In the rows, zero is written as 128.
Which row each row swaps with, under one turn or mirror
marip: [107 107 128 117 152 155 168 139  99 180 127 129 168 169 134 138 171 116
 110  99 147 125 148 160 134 122 150 163 108]
Teki: [106 143 107 111 147 139 139 138 138 103 119 158 158 110 135 133 141 135
 126 112 108  91 127 138 120 103 151 129 140]
nafu: [130 149 154 155 141 116 138 154 109 149 116 113 149 115 123 109 104 118
 118 137 163 114 146 144 130 101 120 131 119]
sorun: [133 160 127 126 185 143 167 157 149 165 132 118 185 142 141 124 137 131
 113 100 148 117 138 172 129 109 129 123 103]
vuma: [112 106 121 133 149 142 165 134 105 184 123 124 156 161 133 128 169 132
 117  94 161 122 149 169 141 112 141 181 129]
nima: [150 101 137 131 161 150 157 116  99  97 129 117 124 125 116 142 144 137
 137  99 140 140 122 131 130 107 149 111 127]
Sab: [110 147 124 161 172 121 131  98 114 166 110 126 184 107  98 126 142 146
 140 131 145 114 150 164 135 101 128 131  77]
Paz: [ 92 146 139 116 163 126 143 125 136 181 118 130 169 123  99 151 110 143
 101 117 140 144  91 154 129 105 124 132  96]
puf: [103 103 149 156 150 118 169 111 130 163 135 105 129 152 146 141 164 130
 142 112 121 128 171 140 125 126 135 117 141]
ser: [110 101  98 134 160 139 152 149 107 159 139  94 160 138 125 115 167 130
 112 128  98 133 127 152 139 165 147 109 112]
Fod: [120 115 100 134 162 149 151 150 116 153 138  92 161 150 114 111 163 111
 121 129 101 122 135 145 126 154 150 100 113]
zitu: [ 89 131 132 113 174 128 138 121 133 183 119 126 164 127 108 144 116 140
 105 136 136 139  87 159 131 116 132 116  84]
Fipus: [114 136  84 155 162 115 172 116 110 146 126 156 138 153 155 155 119 141
 132 101 131 115 110 160 145 110  99 144 124]
logu: [ 92 127 136 113 174 124 146 112 133 185 124 131 168 121  99 146 123 143
  98 130 140 148  90 149 124 114 122 131  97]
Zulef: [ 88 119 139 145 152 136 151 144 131 142 144 102 132 151 114 135 149 114
 156 129 113 113 151 161 123 162 151 126 122]
ruruv: [125 111 114 139 169 139 123 123 127 146 104 141 139 135 166 137 135 135
 161 122  91 117 124 151 146 125 124 122  74]
galop: [106 118 103 134 170 139 112 133 121 150  94 139 150 135 163 138 130 135
 144 120  86 117 123 145 145 126 122 116  83]
Dod: [113 127 107 144 146 132 148 169 104 161 140 124 161 103 116  99 137 145
  93  85 144 114 139 161 131  99 111 115 145]
Varor: [117 143  88 149 160 105 170 118 108 145 132 143 131 161 157 159 116 144
 137  97 126 117 116 151 140 108 106 146 117]
zizet: [120 152 118 152 172 119 139 102  97 161 121 116 184 117  95 127 145 157
 141 127 154 105 153 165 141 103 141 148  80]
Nafik: [107 135 108 120 145 131 135 139 138 111 111 166 150 103 141 131 141 144
 116 108 123  94 109 136 109 106 139 132 151]
Kabos: [122 150 129 145 171 121 133  95 101 163 109 118 182 106  99 128 133 152
 145 122 147 101 140 162 137  99 133 146  75]
tenov: [ 87 131 125 145 153 143 136 153 135 135 131 109 145 145 106 144 143 133
 166 130 125 105 160 173 107 149 152 123 130]
fab: [ 94 129 107 119 156 130 146 108 110 179 109 118 157 160 136 134 155 131
 151 148 152 153 161 140 133 127 126 121 148]
tidu: [ 79 102 124 117 183 113 148 100  87 167 121 131 131 153 139 122 115 118
 119 100 134 132 156 174 116 125 146 128 125]
Febel: [117 145 123 151 165 118 134 102 117 168 111 116 177  98  87 134 140 154
 144 116 150 107 139 163 140 110 132 154  81]
relar: [120 146 127 150 170 118 136 101 107 164 119 117 183 101  98 135 132 152
 149 122 144 114 148 157 147 109 136 143  71]
sibi: [ 89 121 106 119 143 121 143 112 112 170 109 124 155 155 127 143 157 136
 154 142 157 154 163 143 131 137 132 123 150]
tumu: [170 103 144 125 166 147 154 113  93 105 125 125 131 131 131 141 141 136
 135  99 138 123 122 131 138 129 148 123 104]
Rar: [129 128 114 134 127  92 148 135 115 176 130 136 171 143  89 140 132 142
 118 111 158  98 123 174 119 101 166 112  98]
Zeri: [113 137 111 113 152 134 147 148 135 116 128 153 160 116 159 155 143 136
 125 101 109 104 126 129 106  95 140 118 143]
bipi: [ 79 131 101 126 158 114 137 108 107 168 110 125 155 152 116 140 151 134
 147 149 155 155 160 149 134 130 122 117 145]
buva: [158 112 120 138 134 125 119 136 111 162 110 139 127 106 141 148 152 189
 120  95 155 133 132 147 127 106 120 132 115]
pilet: [125 155 157 150 146 126 140 148 110 152 134 114 147 111 121 103 104 124
 106 128 158 107 142 147 128  94 119 126 118]
tife: [123 106  92 131 153 107 117  99 129 132 148 129 132 138 132 131 167 152
 109 143 156 121 108 143 107 136 134 138  82]
Reki: [126 148 130 149 173 129 140  97 104 163 112 117 177 107  95 137 128 152
 141 126 155 115 142 170 150 102 130 137  76]
mut: [121 123 112 124 134 104 146 127 122 181 127 131 169 136  82 125 132 143
 119 106 146  89 119 179 119  90 163 122 110]
tabik: [117 127 120 141 158 145 142 170 114 164 122 125 172 102 108 100 133 151
 102  85 126 112 122 155 138 104 106 119 145]
Supel: [171  96 133 122 161 144 142 115 117  97 129 116 128 119 117 141 141 134
 121  92 131 135 122 141 124 126 143 124 111]
mozi: [127 103 101 126 156 110 129 104 117 133 146 121 130 141 132 131 162 165
 106 147 160 122 105 147 100 129 138 148  89]
sir: [122 145  86 156 165 114 165 114 105 151 134 141 135 156 158 158 121 152
 135  95 131 118 120 155 142 104 101 146 124]
gim: [109 105 130 117 154 149 163 124 112 177 129 128 164 169 134 128 177 119
 122 104 148 133 150 157 136 128 147 176 112]
rutub: [156 118 123 130 133 128 110 137 108 157 112 127 128 128 148 148 150 191
 132 110 155 130 128 155 125 111 114 127 139]
Nim: [ 87 123 121 143 162 145 141 143 136 135 149 111 141 125 121 138 149 134
 164 130 115  93 156 151 107 156 150 110 120]
mak: [121 114 113 143 164 135 110 119 112 145  97 145 149 124 170 147 146 148
 151 123  98 107 126 156 136 138 132 121  80]
piv: [112  99 104 140 161 145 159 146 111 161 139  93 142 137 111 132 147 113
 120 128  97 129 127 142 132 158 145  99  98]
panos: [101 142 108 111 137 122 146 138 139 120 126 155 152 109 149 147 148 139
 111 115 122  93 114 131 112 100 136 132 153]
rubad: [120 145  83 160 156 116 169 119 119 146 128 152 138 158 155 150 118 144
 132 109 125 111 114 167 128 120 106 155 127]
gep: [125 122 122 120 128 100 143 135 109 166 128 134 173 149  83 132 127 148
 127 120 155  96 119 166 115  90 164 113 104]
zetop: [ 83  92 121 125 177 121 162 101  92 177 117 125 138 145 141 120 118 116
 120 102 137 142 149 163 123 125 163 118 126]
rir: [163 103 138 128 170 148 168 101 103 107 136 114 122 133 127 141 141 131
 133 100 131 132 114 146 140 127 141 121 107]
loto: [141 123 101 136 128 107 138 102 106 150 136 117 130 113 118 151 122 159
 142 103 161 124 134 154 120 123 153 181 108]
bonev: [116 133 115 142 161 127 145 163  96 167 144 112 165  97 116 103 137 150
  97  93 127 119 120 160 138  98  97 121 132]
mir: [124 118 104 119 164 138 124 121 122 158  97 144 135 145 167 150 154 149
 146 121  83 121 132 157 125 131 127 112  92]
fum: [105 131 116 116 148 141 146 122 127 117 113 154 167 109 159 147 154 129
 107 112 113  80 130 133 115 105 140 140 137]
vil: [ 89 134 138 103 163 138 136 129 124 179 119 130 163 123  94 150 119 137
  91 111 142 141  96 164 125 117 124 127  99]
Tugod: [130 135 147 154 153 135 131 146  94 139 113 114 146 115 118 111  99 118
 123 136 166 118 161 140 128  94 122 120 111]
Redu: [ 95 134 113 110 152 124 139 133 129 115 122 154 150 105 158 152 141 145
 115 108 123 100 119 140 109 102 145 128 156]
gal: [163  99 139 115 159 152 159 104 110 115 133 117 133 126 112 163 137 146
 131 105 141 133 109 141 132 125 132 110 129]
fazi: [142 122 120 141 124 128 116 143 130 156 113 118 122 123 149 136 155 193
 130 106 160 134 129 149 113 107 127 138 137]
mik: [ 99  90 130 118 171 107 136 156 137 153 118  91 135 130 106 149 147 114
 105 112 138 148 141 130 134 134 127 153 110]
Mez: [ 93 127 142 140 166 134 147 146 134 143 140 103 141 142 114 133 143 125
 170 135 121 111 152 173 111 161 145 134 123]
kaga: [147 143 139 158 140 134 137 140  98 138 114 106 134 117 113 110 107 123
 115 121 152 106 152 135 128  99 111 115 129]
vabe: [150 129 123 124 137 131 119 148 120 153 105 128 141 127 133 129 151 184
 133  94 166 131 130 140 119  98 100 122 137]
tuno: [113 138  84 158 159 113 166 116 112 152 132 156 135 159 160 153 120 131
 138 100 129 112 127 154 126 101 101 144 117]
Vozo: [106 131 118 147 165 132 141 164 102 159 148 110 153  85 110 111 122 147
 104  87 139 118 137 143 131 106 109 126 140]
nira: [108 141 100 124 154 118 140  94 123 157 123 148 146 149 162 134 137 103
 159 133 129 133 117 160  97 104 122 114 104]
voti: [100 125 104 126 151 126 141 111 111 178 117 114 152 159 115 139 147 150
 149 148 151 149 178 143 137 127 129 132 152]
katod: [ 92 133 107 119 147 118 137 112 116 171 109 114 157 156 126 133 164 139
 149 141 152 153 167 148 125 125 120 123 156]
gamut: [132 111  94 133 151 109 125 100 128 135 150 123 121 139 124 134 148 162
 111 136 160 125 112 150  96 135 144 147  84]
fadam: [129  99 106 139 157 106 132 106 115 136 153 126 123 136 137 132 153 152
 116 147 158 126 102 142  99 124 131 146  84]
ladon: [107  98 105 132 163 152 148 149  98 149 137  99 153 125 116 109 167 128
 121 125 103 128 131 145 132 157 164 107  98]
mif: [112 111 110 131 174 140 127 129 123 139  93 132 152 132 158 143 147 145
 155 115  95 115 134 133 135 152 139 123  74]
fuf: [108  98 104 128 173 140 151 146 102 149 139  90 150 138 112 116 148 129
 117 121  89 127 131 152 131 151 154 101  93]
kiso: [134 148 146 130 145 110 134 106 154 157 137 124 155 106 107 112 114 153
 108 132 122  92 143 151 138 111 130 122 102]
durem: [163  96 134 128 171 150 165 119  98 107 129 120 125 139 127 143 142 143
 146 106 128 127 111 131 130 119 157 120 115]
bigi: [118 111 118 128 156 146 172 121 110 186 126 131 171 167 132 132 173 130
 114 100 145 124 143 159 136 123 140 179 124]
bedez: [ 72 100 124 131 175 120 155 103  89 151 108 136 140 149 138 120 115 123
 125  94 142 134 157 175 119 134 156 127 125]
Pimup: [113 143 109 136 152 139 144 167  94 163 129 121 153 105 107 105 131 144
 106  88 127 118 124 155 136  93 103 116 150]
miv: [111  88 118 132 170 155 148 158 105 156 128  94 161 138 121 112 162 137
 120 123  99 127 128 134 133 153 158 107 112]
Vomag: [174  97 132 126 161 145 156 107 104 107 126 123 133 131 119 148 144 128
 134 102 132 121 111 153 141 121 149 116 110]
gos: [127 112 100 127 146 103 124 101 129 129 147 131 129 138 136 121 162 156
 109 135 163 120 106 150 102 132 138 140  85]
bezig: [ 82 126 105 119 147 123 137 114 115 169 108 117 155 155 130 147 168 137
 149 149 152 143 168 149 127 125 132 130 150]
sige: [114 140 113 137 155 141 145 162 112 171 144 118 151 102 120  99 138 145
  93  91 142 103 140 160 115  96 108 132 141]
Gimu: [150 112 116 140 134 138 113 151 116 156 125 113 137 125 138 135 163 194
 134  93 166 134 133 155 123 110 126 132 127]
dufo: [ 99 143 118 109 147 124 134 143 139 113 114 160 151 114 143 152 152 144
 123 105 121  97 112 133 107 111 132 124 151]

Swapped with gim: Paz
Swapped with rubad: fadam
Swapped with rutub: mak
Swapped with piv: sige
Swapped with sorun: mik
Swapped with Pimup: ladon
Swapped with Teki: nima
Swapped with Nafik: durem
Swapped with kaga: Nim
Swapped with Mez: nafu
Swapped with buva: mir
Swapped with nira: loto
Swapped with fazi: ruruv

Which row each row swaps with, under one turn or mirror
Daku: [143 151 108 125 148 138 119 116 134 116 140 124 148 127 174 138 139  95
 144 145]
zeg: [125 143 158 127 151 154  97 143 132 111 165 147 139 136 117 108 145 122
 129 150]
Farev: [142 139 142 136  99 179 148 102 130 101 123 121 125 127 159 122 124 124
 140 154]
Bufel: [ 94  95  99 129 123 116 125 154 123 141 138 141 132 124 145 143 133 154
 147 145]
vonuk: [138 131 145 135  97 157 122 114 133 153 165 167 154 125 132 125 140 145
 144 168]
ves: [ 88 101  97 132 140 107 127 126 140 139 130 137 150 139 129 141 136 155
 137 144]
Nef: [149  77  95 141 132 145 126 143 119 123 149 140 141 112 133  97 141 145
 147 138]
kegaf: [138  60 133 132 121 133 126 127 151 143 141 155 135 118 125 116 123 111
 135 135]
vonub: [121 120 130 108 133 109 121 123 106  86  97 135 138  95 125 101 127 145
 126 138]
Nezu: [133 128 143 141 124 105 134 166 157 125 134 147 142 120  90 102 121 136
 138 160]
budu: [143 160 138 125 126 130 135 155 132  89 134 159 151 129 124 111 129  87
 136 140]
Tuv: [152 163 131 152 146 138 128 118 127 137 149 152 132  81 129 143 151 131
 137 142]
nabi: [112 138 153 129  85 128 146 109 118  96 121 122 126 102 124 109 135 150
 165 140]
Rom: [139 124 120 106  92 107 115 123 168  96 117 132 137 152 136 105 133 134
 122 141]
tuz: [126 105  99 117 130 107 138  95 144 128 119 133 168 133 160 134 111 119
 146 132]
loz: [138  66 161 129 126 150 124 109 133  86 139 146 134 118 121 119 142 142
 136 138]
Nosaf: [114 105 152 125 144 132 126 124 135 105 130 151 139 118 100  72 120 151
 140 146]
Beneg: [143 117  94 115 124 139 101 136 160 140 145 165 139 137 116 128 140 120
 108 136]
Teb: [148 150  80 137 132 122 133 118 133 105 139 141 136 136 177 114 135 141
 131 142]
vizi: [123 156 147 128 129 158 134 132 140  95 136 131 132 145 111 174 129 117
 140 139]
pege: [156 103 119 153 129 117 129 128 145 106 115 105 158 106 149 149 110 124
 139 121]
ripum: [152 161 137 154 130  92 134 120 126 118 138 142 137 124 123 121 136  88
 129 143]
fufal: [114 100 121 130 119 175 152 112 117 133 149 160 116 123 111 145 119 140
 138 148]
podum: [155 162 162 127 116 130 124 103 136 115 142 139 145 117  84 131 138 150
 131 147]
vit: [112 152 145 128  82 112 119 110 118 146 140 143 152 136 122 147 129 143
 135 130]
nonot: [135 122 134 173 153 140 107 133 165 118 152 148 147 122 160 139 141 123
 144 124]
mopu: [138 156 134 118  96 120 141  74 139 101 137 147 127 107 141 132 129 161
 137 147]
lup: [145 117 137 123 105  96 153 112 154  83 139 123 143 126 139  92 130 130
 159 149]
lege: [132 114 127 125 127 156  90 145 123 100 143 172 131 151 116 114 123 143
 113 141]
rusu: [110 131 130 126 101 102 110 124 110  85 112 122 128 104 133 108 130 146
 119 138]
ravu: [170 109 132 129 134 141 122 152 130  98 143 143 141 123  78 135 136 145
 142 140]
nika: [117 126 137 150 126 158 139 126 104 126 111 129 100 103 141 124 124 146
 173 140]
reb: [108  67 156 129 101 135 125 132 129 124 135 160 133 123 148 141 131 134
 143 138]
Pobav: [178 181 145 125 126 132 129 122 121 108 136 135 139 119 126 124 143 149
 136 134]
fuv: [113 128 134 142  87  96 158 108 125 103 132 138 130 111 151  97 144 124
 144 159]
boni: [139 119 109 116 109  99 168 101 157 129 132 150 142 130 143 114 150 113
 137 165]
Non: [104 161 104 123 133  98 143  91 139 141 136 139 144 129 118 120 135 152
 142 148]
fal: [166 140  96 142 130 113 145 119 173 123 116 117 125 125 131 140 142 129
 120 133]
Debav: [142 132 114 157 139 169 117 127 136 141 133 137 120 151 113 160 135 120
 141 144]
kaboz: [118 103 140 110 150 158 117 112 103 108 109 142 133 112 115 140 112 147
 143 119]
nizuz: [150 126 114 139 145 165 158 112 138 142 123 122 120 123 130 165 125 126
 154 142]
ref: [142 110 165 150 162 136 125 151 135 113 141 143 124 138 138 154 129 127
 159 130]
setiz: [158 131 103 126 137 143 128 126 140  61 142 121 135 122 140 107 142 148
 147 132]
gen: [103 101 129 129  90 137 135 117 132 166 131 145 133 113 134 151 133 135
 151 130]

Swapped with zeg: Daku
Swapped with fuv: reb
Swapped with nabi: gen
Swapped with lup: kegaf
Swapped with lege: Teb

